Questions about the row below.
1) Read off the 1st entry from the right.
2) Read off the entry just right of 7747.
3) Read off the second entry from the end.
4) Read off the third entry from the right.
5) Read off the entry just left of 8652.
6) Read off the third largest entry.
7) Read off the 2nd smallest entry.
8) Read off the 3rd entry from the left.
array([8443, 5535, 3228, 4785, 7073, 7747, 7758, 6102, 6185, 6951, 8652,
       2700, 1659, 5692, 9458, 8274])
1) 8274
2) 7758
3) 9458
4) 5692
5) 6951
6) 8443
7) 2700
8) 3228

grid =
[-0.468  1.264 -1.639  1.444 -0.168  0.034  1.116  0.439 -0.219  1.426
 -0.758  0.782  1.196 -0.390]
Read off the entry just right of -0.758.
0.782
The minimum is -1.639
Read off the entry just right of 1.196.
-0.390

Questions about the row below.
1) Read off the third entry from the left.
2) Read off the 1st entry.
 600  -562  -630  -835  -869  -474  -476  -830
1) -630
2) 600

m =
-15.3	0.6	-19.0	-16.0	-23.7	-18.6	-9.1	-4.6	-1.2	7.0
12.0	7.2	21.2	-2.5	-13.1	-0.1	-0.9	-7.3	1.4	3.3
-18.4	-4.7	-25.6	6.0	-20.7	0.4	-10.5	-5.7	17.2	-2.1
Indices start at 0.
Which number is the entry in row 0 and column 0?
A: -15.3
The entry in the bottom-right corner: -2.1
The entry in row 1 and column 0: 12.0
Which number is the bottom entry of the column that holds the largest entry?
A: -25.6
The entry directly above the largest entry -> -19.0
The entry at row 2, column 0 is -18.4
Which number is the entry in the top-right corner?
A: 7.0
Which number is the entry directly below -16.0?
A: -2.5
Which number is the entry just left of -19.0?
A: 0.6
Which number is the entry just right of -9.1?
A: -4.6
Which number is the entry directly below 0.6?
A: 7.2
The entry directly above the smallest entry -> 21.2

Read these off the row that follows.
1) Which number is the first entry from the right?
2) Which number is the first entry from the left?
3) Which number is the fourth-last entry?
4) Which number is the 3rd smallest entry?
5) Which number is the entry just left of the largest entry?
6) Which number is the 2nd entry from the right?
7) Which number is the 2nd entry from the left?
16.3 7.1 -45.6 44.8 -22.2 48.8 31.9 -27.8 -25.1 23.1 20.5
1) 20.5
2) 16.3
3) -27.8
4) -25.1
5) -22.2
6) 23.1
7) 7.1

74,73,57,88,107
175,147,207,160,19
28,41,26,48,162
138,113,173,121,72
48,69,34,83,143
57,70,41,86,131
171,142,206,153,29
85,94,79,98,122
158,138,193,150,48
38,43,37,53,155
107,122,122,120,84
186,146,224,163,23
186,141,225,157,16
150,129,187,137,69
Report the smallest entry in the first row.
57
The top-left entry is 74
Report the entry just left of 187.
129
Report the last entry, reading row by row.
69
The entry in the bottom-left corner: 150
The entry just left of the largest entry -> 141
The largest entry in the last row -> 187
Report the entry just right of 175.
147
The entry directly below 70 -> 142
Report the 3rd entry on the main diagonal.
26
Report the 1st entry on the diagonal from the top-right corner.
107
Report the 3rd largest entry.
207
Report the entry just right of 26.
48
The entry directly above 38 -> 158
The entry just right of 187 -> 137
Report the entry just right of the largest entry.
157
The largest entry in the last column is 162
Report the third smallest entry.
23
The entry directly below 88 -> 160
Report the entry directly above 37.
193
Report the entry directly above 158.
85

Read these off the table that follows. Rows and columns are numbered from 0.
1) Report the entry at row 1, column 0.
2) Report the entry just left of -2.7.
3) Report the top-right entry.
4) Report the entry directly below -19.7.
5) Report the entry at row 0, column 2.
6) Report the entry just right of the smallest entry.
7) Report the entry in row 1 and column 2.
8) Report the entry in row 2 and column 1.
0.0 -2.6 5.2 -10.3 3.4 -2.7 -3.8 -10.2
8.5 2.1 5.9 -4.0 5.1 17.7 5.1 -19.7
-6.4 -4.3 12.5 -12.0 11.6 10.8 -5.7 -8.4
-27.4 -64.3 -50.2 -42.4 -65.4 41.0 -27.5 -20.5
1) 8.5
2) 3.4
3) -10.2
4) -8.4
5) 5.2
6) 41.0
7) 5.9
8) -4.3
